Each row has a name. Each question is about the rows just above it. Places in a row count from 0.

[ 33  77 -29 -59 -81 -71  79 -85 -79 -52 -80  78 -77 -67  50  35 -18  14
  73 -78  70  -6 -72  36  57 -77  65 -85  80  -3  37  76  40 -41 -84  76
 -24 -60 -84  71 -51  80  78 -66 -32  64 -77 -76 -67 -80 -41  72 -46 -61
  61 -41  27  68  57 -22  -3 -24  68 -67]  fino
[-81 -53 -40 -19  32  -4 -75  29  12 -27  12 -72  44  46 -85 -82 -51 -63
 -82  46 -38 -62  43   1 -20   7 -34  33 -69  29  -1 -56 -82  46  24 -79
  40 -18  21 -41 -23 -71 -71 -11 -43 -84   7  11 -10  12 -37 -79  46 -16
 -85 -34   7 -38 -84  36  29  40 -82 -10]  gekes
[-62 -40 -31 -15  23  -4 -57  21   8 -21   8 -55  32  34 -64 -62 -39 -48
 -62  33 -30 -47  31   0 -16   4 -27  24 -52  21  -1 -43 -62  33  17 -60
  29 -14  15 -32 -18 -54 -54  -9 -33 -64   4   7  -8   8 -29 -60  33 -12
 -64 -26   4 -29 -63  26  21  29 -62  -8]  mem
[ 54 -16  47  43  -6  33  11   0  18  48  19   9 -25 -36  46  53  54  45
  25 -27 -29  58 -27 -55 -43  24 -31  -5   3 -61 -54 -11  49 -55   6  20
 -60  43   9 -26  42   6   7  37  54  35  24  18  37  19  53  23 -51  40
  39  49 -56 -29  39 -57 -61 -60  30  37]  Torat
[ 48  52   6 -16 -47 -27  62 -48 -37  -9 -38  61 -51 -49  56  49  15  32
  63 -53  42  24 -49  11  29 -34  38 -49  60 -16  13  53  51 -38 -45  63
 -29 -16 -44  44 -11  61  60 -22   6  61 -34 -36 -23 -38   0  62 -40 -18
  60  -2   5  41  59 -27 -16 -29  62 -23]  biku
[-54 -35 -26 -12  22  -2 -50  21   9 -17   9 -48  30  32 -56 -54 -33 -41
 -54  32 -26 -41  29   1 -13   5 -23  23 -46  20   0 -38 -54  31  17 -53
  27 -11  15 -28 -14 -47 -47  -6 -28 -56   5   8  -5   9 -24 -53  31 -10
 -57 -22   5 -25 -56  25  20  27 -55  -5]  befep
[-26  22 -53 -66 -57 -67  12 -61 -66 -64 -66  13 -47 -39 -15 -25 -51 -32
   4 -47  24 -47 -44  18  23 -67  22 -59  16   2  18  20 -21 -18 -63   8
  -8 -66 -64  24 -62  15  14 -66 -57  -4 -67 -64 -67 -66 -61   4 -22 -66
  -7 -60  14  23  -9  -9   2  -8   0 -67]  Rala
[41 18 34 30 11 26 28 12 20 33 20 27  4  1 39 40 37 36 33  3 13 39  3  1
  7 22 12 11 25 -4  1 20 39 -5 15 31 -5 30 16 14 30 26 26 27 36 36 22 20
 27 20 35 32 -4 29 37 34  0 13 37 -4 -4 -5 34 27]  nani
[-74  19 -62 -56  11 -41 -18   4 -22 -63 -22 -14  36  50 -64 -73 -71 -61
 -36  39  37 -78  39  73  56 -29  39  10  -7  82  71  12 -68  76  -5 -29
  82 -55  -9  33 -55 -11 -12 -47 -71 -49 -29 -21 -47 -22 -70 -33  71 -52
 -54 -65  74  36 -55  77  82  82 -42 -47]  Tezud
tags:
[-34] -> Q737
[5] -> Q923
[4] -> Q783
[-15] -> Q447
The tag of mem, keyed by place 25:
Q783
Which row holds [41 18 34 30 11 26 28 12 20 33 20 27  4  1 39 40 37 36 33  3 13 39  3  1
  7 22 12 11 25 -4  1 20 39 -5 15 31 -5 30 16 14 30 26 26 27 36 36 22 20
 27 20 35 32 -4 29 37 34  0 13 37 -4 -4 -5 34 27]?
nani
Where do [ 54 -16  47  43  -6  33  11   0  18  48  19   9 -25 -36  46  53  54  45
  25 -27 -29  58 -27 -55 -43  24 -31  -5   3 -61 -54 -11  49 -55   6  20
 -60  43   9 -26  42   6   7  37  54  35  24  18  37  19  53  23 -51  40
  39  49 -56 -29  39 -57 -61 -60  30  37] appear?
Torat

[-41 -59 -29  48] -> mosud
[ 36  52  25 -70] -> Refog
[-23 -50 -22  36] -> lagaf
[-26 -24 -10   6] -> pesi
Table of tags by key:
[-21] -> Q308
[-10] -> Q773
[-26] -> Q932
[-22] -> Q176
[-9] -> Q52
[-29] -> Q982
Look up the entry of pesi at place 2 in the table:
Q773
Where do [-23 -50 -22  36] appear?
lagaf
Whose row is [ 36  52  25 -70]?
Refog
[-41 -59 -29  48] is in which row?
mosud

